One turn moves every row onto another: examples first, then more rows asked:
govan: [ 24 -31  -6  -3   9  -6  -2  -6   1  62 -11 -35   9  -1  -8  -3  -5  12
  15 -15  -4  -1  29  14  15  29]
nevo: [ 13 -19 -11  13 -12  47  11   1  28  31   8  -8  23  22   0 -20  23  29
 -35  10  -4  -3  25  20 -29  29]
Lan: [ 23   5 -24 -24  -6   7 -22  -6 -16  31 -13 -14  21  18  -6 -29  15  -6
 -33   2   9  -5   0  16  -9 -19]
Noro: [-20   4 -24  22 -39  30  15 -12   0   5   6 -39 -11   6 -37 -28  15 -14
  -7   2   7  -5  17   5   0  27]
tuf: [  2 -29   3  36  16  30 -25  28 -10   4   4 -39  19  25  -7   4  -1 -13
  -6 -10  12 -24  19  17 -12  16]
todi: [ 17 -12   5   2  -1 -15   0  -9  -4  70   3 -38  15  -2  -8  -7   0  14
   7 -20   0  -7  13  15   3  27]
Lubov: [ 10 -41  -6  -6   3  -4 -14   6 -12  41 -25 -35   8  -8   2 -13 -10  -3
  15 -14 -13  -3  16  11  31  26]
Pepu: [ 21 -44   8  42  30  25 -12 -12  16   6  11 -13   2 -18   7   6  -6  -1
 -10  16  11   0   1 -13  10  32]
deso: [ -8   3 -30  22 -48  29  18  -1   9   6  16 -34  -1   6 -31 -34   4  -2
 -15  -7 -13   4  12   9  -3  19]
debuz: [ 16 -26 -19  20 -11  33 -36  10  -3 -14  -3 -31   5 -10   1 -11  -2 -29
  -7   5  -5  -7 -23  -5  30  -5]
nogi: [ 20   6 -28  16   3  41   9 -16   0  44  -7  14  -6 -15  15  -8 -13  11
 -22  11  -5   8  -5   5 -10 -17]
Med: [ 30 -16  10  -9 -35  -3   1 -31  36  23  16  -9   5 -14   1 -28   8   3
  -3   0   3 -14 -17  -4  -1  25]
nem: [ -3  -5 -24  25  15  53  -9  -5 -11  28  16  11  -2   4  18   5 -15   8
   5   8   0 -21   6  17  -3 -15]
gad: [  8   7 -30  20  -2  42  -3 -10   0  34   6  21  -9 -14  31  -7 -13   8
  -6   8  -9  -9   0   1   0 -16]
Nogar: [ 19 -27  -7   1  -8   1 -11 -15  24  -2   8  -3 -19  26  15 -13  17 -33
 -12   8  13  -9 -19 -17 -18  -6]
Rufil: [ 15 -33 -22  13  12   7 -23   3  -3   2  -6 -24   4  39 -13 -31  56  -1
 -15   8   1   4   2  14  -3   9]
pafeb: [ 21 -48  -1  11   1  34 -26  -4  40  26   4 -11  10  16  19   1  39  14
   9 -17   6  -1  -2   0 -24  14]
zud: [-11  -6 -20  32 -21  28  11 -12  15  -4   9 -41 -15 -18 -27 -11  12 -15
  -6  16  12  -6  28  -8   1  29]

tuf moves to debuz
nem moves to Lubov
Now find these:
Rufil moves to Nogar
nogi moves to todi
Noro moves to gad
Lan moves to Med

One turn moves every row onto another: examples first, then more rows asked:
nama: [-37  13 -13  44  16  21 -48 -10  27  -4  -3 -20 -10   9 -18 -22   0   0
  23  -1   8 -12 -20  -2  -3  10 -16   9  -1 -42 -14 -10]
Depan: [ -7  -2 -10  25  23  -1 -32 -15  12  -7 -11 -24 -67  12  -9   8  -2 -11
  -4   6 -15 -10  -4  22  39   7 -42  20  -7 -42 -20 -34]
met: [-20  14 -11  -4  -5  13  -1   5  18   0  25 -30 -18  41  -6  23   2   0
 -14 -20  -3  16   0   3  39  25 -12  -8  17 -24 -22 -31]
fug: [  5  20  -6  25 -14  10 -18  17  14  18  11 -23 -57 -29   1   0  12  16
  21  -6 -29   1   6  12   7 -12 -42 -26  34 -15 -21 -15]
Gusu: [-12  25 -14   4  -1   3  -9   6  33 -15   0 -17 -24  17 -10  -2   7  -2
   3 -33  20  30  -6  -6  -3  12  -4  11  19 -11 -43 -11]
mifip: [-25  12  -6  21  12  22 -47  -1  11   2   1 -15  18  36  -7   6 -19   0
  -4  24  11   6   7  13  13   1 -26   1  33 -48  -7 -14]
zofas: [  2  11 -38   9  -8   9 -11 -12  33 -16  20  18 -52   7   1  26  -4  -3
   8   9  -2 -10 -32  50  18 -13 -27   9   2 -40  -9 -22]
bubu: [  6  38  17  -6 -12   9 -14  31   9  22 -13  10  -7  -2 -29  10  21   6
  32 -13 -18  18  23  12 -14 -12 -36  16 -14 -32  17 -16]
ner: [ 34  19   3  -5  26  19 -12  13   4  35 -11   5   5  18 -14  -3 -16   7
   9   0 -13   0  22  17   2 -13 -28  14  -4 -22  21 -26]
zata: [  6  34 -28  26 -16  11 -13   8 -20  13  25 -13 -16  -1 -10  35  10  16
  -8 -23 -13   4 -20  -3   7   0 -31   6  37 -28  17 -37]
lise: [-22  -1 -12 -15   1 -13   9 -14  18  14  -4 -10 -16  47   9   2  11  17
  -1  -8 -30  14  14  15  26  19 -32   7   1  -2 -28  -1]
todo: [-12  16 -17  10 -39  18 -13  15  26  15  19  -7 -31   1 -14 -18  12  10
  18  24  20 -11  -7   0  25  -9 -47   1   7   3 -19 -31]
labe: [ -8  27 -40  -6   6  11 -14   6  15  13   3  15 -11 -11  20 -37  14  10
  -1  16 -33 -17  -7  11 -23  -9 -26   5   7 -60  -1   0]
zozig: [-10  23 -12  14  -6  -7 -22  -5  -8   7 -12  22  -2 -31 -23 -13   8   1
   9 -16 -10  27 -15  -7 -15  -5 -20  -8  31   6  -5 -24]
ketup: [ 21  10 -24  -2  25  -5 -15  18  18   9  13  30 -35  21  15  -4 -11   9
  26  11   6 -12 -18  27  26  -5 -23  24  -2 -45 -42 -33]
nado: [  4  -9   1  16  19  25  -8 -21  19  10  -7  -1 -23   6 -23   9 -24 -13
  12   5 -12  -9   6  20  -1   6  -1   9 -12 -12  28 -40]
gab: [ 20  35 -40 -10   3  -4 -10  -5  47   5   1  -6 -41   8  -2 -23  11   1
  29  -9 -32  19 -21   3   7   6 -37  17  13 -10  -5  13]
tivi: [ -3  41  -5  15 -15  30  10   2   2   9  23  -8  -8  18  10  -4   9  29
  25  14   0  -5  -3  31  25  -5 -71  -2  24 -22 -35 -15]
vog: [-31   5 -20   8 -20  -6 -24  12  24  12  18  -3 -11  -3  15   2   6   6
  18  20 -51 -10  16  32   3  -3 -22  -9  10 -45  22 -15]
Simep: [  0  19 -11  -2 -22  39 -16   8  16  -6 -10 -10 -27 -17  -6  11  21  12
  31 -17  -3  -1   8   5 -24  12 -45 -11  -6 -34  28 -29]
marom: [  3   4 -32  21  12   2 -16   1   5   8 -31  27 -38   7  -2 -12  11   5
  -1   9 -15  11 -19 -11  30  25 -31  29  15 -15  26 -26]
korok: [ -4  26   9 -14 -16 -21 -22  22  14  10  14  11 -19  -1 -20  -2   8 -11
  34  30  17  -4  -2   7  21  -6 -14  23 -10 -27 -45 -32]
zaloz: [ 18  60 -18  -6  14   5 -15   9  34 -14  20 -26 -20   2  -4  -5   3 -15
  34 -24 -12  24 -23  -2  14  16 -23   8  24 -44 -26 -13]
bovu: [-14  21  -9 -12 -13 -24 -22 -27 -16 -16  -9  -2  -9  -3   2  29  12 -23
 -11   6 -10  11 -12  11  13  24 -30  31   4 -44  19 -34]
tun: [  6  25  14   6 -15  -3 -27  26  14  20  -8   6 -46 -16 -33   0  15  -8
   8  28 -25  23  14   6  33 -10 -34  -1  34 -17 -17  -8]
tipo: [ 12   8   6  -5  25 -11 -40   2   4   7 -27  -8 -32   7  -2  -9 -11 -10
   0  31 -12   9  22  18  39   0 -44  15  18 -26 -35 -13]
verib: [-19  12 -15  28  16  -9 -13 -17 -26   5  -6   7 -11  14  13  -1  18  23
  11 -42 -25  23  -8   8  -5  12 -45  22  -2 -40 -18 -38]
Muda: [ -1  35 -16 -35 -12 -16   2 -21  25   7  11  -9 -19  18 -10   3  12 -13
   8  16 -49  14 -10  16  35  13 -36   1   5 -24   5  -2]
Bos: [ 13  33   4  18  19 -14 -20  15 -18  10  -7  -5   6 -15   3  11   0  -3
  43   5 -30   3  -9   1  28  31 -27   9  31 -21   3 -29]
fufos: [  9  22 -10   0  18  60   7  -5 -13 -11  -8  -1 -20  12   6   8  14  16
  18   2  -1   5   7   5 -25  26 -36   5  14 -54  -2 -23]
vokip: [  3  41  -4   6   3  12  -4 -13 -16   1  11 -17 -41 -15   9   0  11   9
  -5 -12 -21   5  -1  16 -10 -21 -44 -19  26 -52 -52 -15]
baf: [-44   1  -2  25  -8   7 -25  21  19  19  -1  25   1  34 -10  -2   9  12
   4  20 -29  24  21  21   9 -12 -19   7  21 -36   0  -8]
mok: [-18  32  -5  22  -2   0  -9 -19  -5 -12   0 -12 -66   7 -20  24  23  -6
 -24  -2 -11   1 -10  14  -2 -14 -27  28   3 -53 -38 -12]
Mavol: [-15  53 -15  25   6  13 -25  12  11   5  16 -10 -12  -1 -14  -7  24  -7
  15  18 -13 -23 -26  -4 -13   9 -11  29   6 -69 -12   6]
Rodar: [-10  15  18  18  20  30  11 -20  -5 -11  -6  10 -20  13 -29  23  11 -11
  22  12 -14   9   0  15 -18  24   3  26  -4 -38  -3 -19]
zurup: [-24  33  -4  14 -18   6   8 -23  15 -17  10  29 -22   5 -10  11  16   6
  24   8 -10  15 -15  54   5 -16 -47   7   8 -31 -36  -1]

ketup moves to korok
labe moves to Mavol
zaloz moves to Gusu
Now find these:
verib moves to bovu
Rodar moves to nado
Depan moves to tipo

One turn moves every row onto another: examples first, then more rows asked:
Nupe: [ 15 -26  16  -5  10 -13   5   5  -1  32  -9  -7   2   6  21   4 -30   8
  18   3   7  -1 -12 -29  10   5  27   5]
Bog: [ 15 -19  -3   2   3   4 -27   9  32  -7  -2  -6   3  -3  10  60  -5  29
 -17   7   3  13 -20   2  20  -5  11  10]
nez: [ -6  11   9  -9  -5  16   1  10  -8  -1   5 -20  -6  -9  16  45 -10  11
  21   5  20  20  43  20  -2   2  21   8]
makol: [ 11  -5  17  -4 -39  11  -1  15  -3   0  27 -16   7   0  -4 -16  14  -9
 -11  13  -3  -3 -15 -24   3 -16  19 -22]
dat: [ 13   9  -9 -22   7  -2 -36  -9 -14 -19   4  20  -7  -9 -27  27  -9   9
  13  22   2   9  21  24  -2  13  26   1]
Bep: [ -7  32  17 -23  21  -8  -6  20  14  -7  15  28  -8 -35   0   7  15   4
 -28  -1  -5  -4  -6   7 -13   2 -24  -1]
sumu: [ -3   0  16 -31 -30  34  -4  -7   9   6  -9  -6   4   0  -4   2  -4  10
 -51  23 -22  26   6   2  -3 -12  -5   6]
fefu: [  9 -12  -4  17 -32  28 -24  14  -9  17   9 -17 -13 -23   6   9  -7  10
 -35  16  14  -3   9 -20  -2  14 -20  11]
Bik: [ 30  21 -17   6  -3  11 -16  14   0  17  -6  30 -12  17  -5  -2  -4  16
   3  17  12 -23  13  31   1   0  26  -5]
pive: [ 23  33   9 -11  -6  12  -1  17 -13   9  -4 -16   2   4   7 -12 -16   6
 -12   7  16   8   6   6  43 -49   2  11]
zesok: [ 32  22 -30  -4 -12  17 -12  15  31  -7 -25  20   1  11 -13  -8 -25  14
 -18  -3   7 -10  -5  11   9   2  25  -6]
tafu: [ 11  12   9  -8 -20   9 -18   0 -13   0  -2  16 -30 -17 -32  11  24  11
 -27  10  35   4 -19 -19  27 -11   9   0]
pegi: [ -7   3  -6  16  20 -18   2   0   3 -29  -9   3  -3  -5  -5   7  -3   6
 -36  15 -18   1  -3  30   6 -10 -29  24]
tupi: [ 25  -1 -11  -3  22  10  17 -12  -7  -2  -5  23   6 -12 -20 -20  -4  42
 -10  -8  20  26   6   5  27  18  14  30]
Zates: [ -3   2  12   8 -14   3  -2  -3   4  -4  33   5  -3  -6  45  25   0  15
  12  39   4   3  11  17  -2   0  -5  32]
kisuz: [-16  -8  11   4 -31  -3   4  -6 -12  -1  21  -2   8 -17  36  29 -12  21
 -21  15  18  20 -16   8  12   2  -5  43]
Fefas: [-18  19   4   6 -19  -2  22   9  22 -28  -8 -32  -1  14   7  10   6 -24
  -6   8   6  10  -9 -10 -11  14   1   4]
mava: [ 14  25  -9 -12  -4  -1 -28   7   0  21  -1 -12  10   9  15  32 -27 -13
 -15  -8  19  12 -32  22  15  15  20   1]
nivu: [ -6  12  32 -13  15  37 -19  35  11   5   9  -9 -21  -7 -20   5 -19  26
 -26  -8  35  16   9  19  -5  -2   8  17]
sed: [ -2  14  -2   9  10  20   8 -14   0   4 -20   5 -34 -12  10   0  28   5
 -18   0   9  -1 -20 -17  -7  30 -17   9]
rofu: [ -5  14 -15 -11 -27  33  -4  -2  -2  -4 -18  20  11  13  10  -4   8   1
   9   1 -24  18 -32   0  -2   3   2 -11]
zur: [ -6  14   2 -27   9  24  -1   4  18 -11  13  11  -5  19   9  32 -19  45
 -28 -27  -2 -12  -5   2 -18  -4 -11  15]
gosak: [ -2  -2 -37   0 -14   5   4   6 -18   3 -28  -1  12 -35   0  -4 -13  -5
   4  -6  13  -3  -5 -13  21   4 -24  -2]
fini: [ 11  -2  -1 -18   1  18 -19   6  -4 -24 -24  19   3   6 -16 -14 -18  19
  12 -11  16  33  17  -3 -13  12 -11 -21]
bup: [ -1  18  -7  -6   9  20   7   9  27 -16  17  -9 -21 -27 -16 -13  10  30
 -26  -4   3 -11 -23  13  28  20   8  30]
ninem: [ 18   1  31  15   7  -6   6   5 -18 -27  10 -11  -2 -16  18   6 -20  -9
 -12  -6  -4 -24  -5  13 -12   0  -8  45]
meva: [  1   5  24 -21  11  -6 -15   2  31  15  16  29 -16 -29  20  15  -7  13
 -31 -14 -14  -2  -9   9  -7  15   7 -16]
vom: [ -9 -12  21 -12   9  -7 -20  18 -11 -47  -7   5  15   0   1  -4 -16   3
  31  -1  12  10 -22  12  16  14   3  16]
kat: [ 14  -1   8 -38 -21   2  26  15   0 -35  33 -19   2  -8  19  -9 -27  17
 -24 -11   2   1  11  24  -3   3   6   8]
gefeb: [ 22  -5  11  15   7   6 -13  10 -24  -9  12  20  38   1  15   1 -36  -1
 -12   4  26  14  -4 -14  34  17  17   0]
nik: [-19   7  19 -25  22   4   0 -21  16  18  14  -5   1 -32  -4  11  -2  10
 -18  -2 -12   9  14  13  22  22  40  18]
sapuv: [ -9  10  12 -20   0  -8   1  -6  -7  -7 -12  32 -10 -17  31 -19  18   5
 -14   1  12 -18  43   0   9 -10  10   1]
nuf: [  0   2   8 -11  10   4  30  -2  -6   7  10  21   0 -12  -8  -9 -14 -12
  -3  29  -3 -12  21 -15 -24 -24  16  28]
nov: [ 13 -29  27  -2   6   1   9   4 -11  10 -17 -12   1  31   7 -14 -13  -7
   8  11  27   6   8 -20  16 -22   9   5]
Zaf: [  1   0  31 -21 -18  16  -4  21 -28  -5  14  -2   8 -22  -8  16 -19  23
  -4  -2  17  34  15  -4 -26   7 -24  13]
Dif: [-12   7  19  17  -6  -4   5 -16   9   0  15   9  20 -17 -11  17 -40  -1
 -21  -6  42  12  -1 -27  14   1  -6  20]
dutud: [  0 -13  12  -4 -15  14  23  10 -10 -18  10 -27  -7   9   6 -25  -7   4
 -14   6  13   0 -27  20  41  10  34  16]
kozef: [  4 -24  -3 -33  14   1  13   4  -5  -8  -5 -15 -18 -24   6  13 -27   4
   4   0  -1 -24   3   4  27   4  46  -8]
ruz: [ -4  23  16 -34 -12  -2   6  14   6 -30 -33  23   2  16   4  18 -22  30
 -35  -5  10  -7 -12 -12   2  -3  15 -15]
goti: [  2  24   1   2  27  13 -18   7   2  -4   1  15  -5   6   9 -32   4  37
 -16  -2  14  16   0   3  14 -37  33  -5]

ruz moves to pegi
makol moves to rofu
Zates moves to Nupe
Now find these:
gosak moves to tafu
vom moves to tupi
bup moves to Zaf
zesok moves to Bep
mava moves to sapuv
goti moves to zur
dat moves to nik

